Small tables with named rows and columns. After each table, cells are looked up by row and column.

Table pak
         lof  nitumo  sog  vif  domedup
ras      118     192  211  164       70
puz      176     214  180  100       26
notomus  213     198  133   44       16
sokaz     34     124  195  210      158
pufemo   193     216  168   79       25
notel    110      29   17   89      176
kinopet   63     147  212  207      135
kalu     207     138   57   18       60

domedup of notomus = 16
vif of kalu = 18
sog of kalu = 57
nitumo of pufemo = 216
vif of ras = 164
lof of sokaz = 34
domedup of ras = 70
domedup of puz = 26
nitumo of sokaz = 124
Row with the largest vif: sokaz

vutazoz.csv
,vur,monon,kat,vup,pusap,rus,fuzafur
bav,17.2,24.2,34.7,19.9,24.7,15.8,21.2
vezinon,76.2,3.7,-12.9,74.5,10.5,89.9,33.0
nolu,-31.7,53.0,56.2,-39.8,49.4,-52.7,15.3
naz,13.4,33.6,36.6,18.9,28.4,16.5,29.2
kerigi,-33.7,45.6,63.2,-41.6,45.9,-60.0,8.1
kan,-15.1,39.9,52.2,-17.1,37.1,-28.5,19.7

monon of kerigi: 45.6
rus of nolu: -52.7
fuzafur of nolu: 15.3
fuzafur of kan: 19.7
monon of bav: 24.2
kat of nolu: 56.2
vur of nolu: -31.7
pusap of nolu: 49.4
kat of vezinon: -12.9
vur of bav: 17.2
monon of naz: 33.6
rus of vezinon: 89.9
kat of bav: 34.7
vur of kan: -15.1
vup of vezinon: 74.5
vur of naz: 13.4
rus of bav: 15.8
rus of kan: -28.5
pusap of vezinon: 10.5
monon of vezinon: 3.7
Row with the largest rus: vezinon

Table bukenit
	gako	kib	vovofub	resona	vedaf	nodobu	bep	mog
nonati	4295	4301	3220	4769	3310	3563	3937	4105
fuzo	3267	3747	3641	2798	3356	2854	3115	4340
medo	3916	4582	5369	4810	5932	6235	5370	2886
puzulo	2757	3237	3301	2811	2617	2444	2871	4501
fogod	3526	3627	4075	3978	3847	4118	4025	3861
fule	5184	3280	5645	7417	5899	8183	6941	2668
dig	3422	3664	3701	3534	3416	3458	3608	4147
mel	6005	5560	5141	4323	6631	5442	4913	3582

resona of dig = 3534
gako of mel = 6005
nodobu of fuzo = 2854
gako of medo = 3916
vovofub of fogod = 4075
bep of dig = 3608
nodobu of nonati = 3563
gako of fule = 5184
kib of dig = 3664
resona of mel = 4323
nodobu of fule = 8183
vovofub of dig = 3701
vedaf of fule = 5899

lir =
	bazit	gefati	kef	zepivom	nobi	vazanif	vafu	dula
lusib	7.98	2.80	5.02	0.26	1.93	5.08	3.66	4.87
taz	7.73	2.96	4.77	0.21	2.18	5.01	3.78	4.90
mef	8.01	2.88	5.22	0.32	1.62	5.14	3.88	5.12
bovide	8.01	2.82	5.18	0.18	1.81	5.16	3.74	4.92
rinar	8.14	2.93	5.25	0.28	1.49	5.11	4.11	5.08
pak	8.03	2.75	5.39	0.45	1.21	5.21	4.03	5.21
zov	7.66	2.90	4.69	0.24	2.31	4.83	3.61	4.67
pem	8.13	2.92	5.45	0.47	0.97	5.16	4.17	5.29

What is the zepivom of mef in lir? 0.32
What is the vafu of pem in lir? 4.17
What is the bazit of lusib in lir? 7.98
What is the vazanif of pem in lir? 5.16
What is the kef of pem in lir? 5.45
What is the kef of bovide in lir? 5.18
What is the vafu of mef in lir? 3.88
What is the nobi of bovide in lir? 1.81
What is the vazanif of taz in lir? 5.01
What is the gefati of zov in lir? 2.90
What is the vafu of lusib in lir? 3.66
What is the bazit of pak in lir? 8.03
What is the zepivom of taz in lir? 0.21
What is the gefati of taz in lir? 2.96
What is the nobi of mef in lir? 1.62
What is the dula of rinar in lir? 5.08

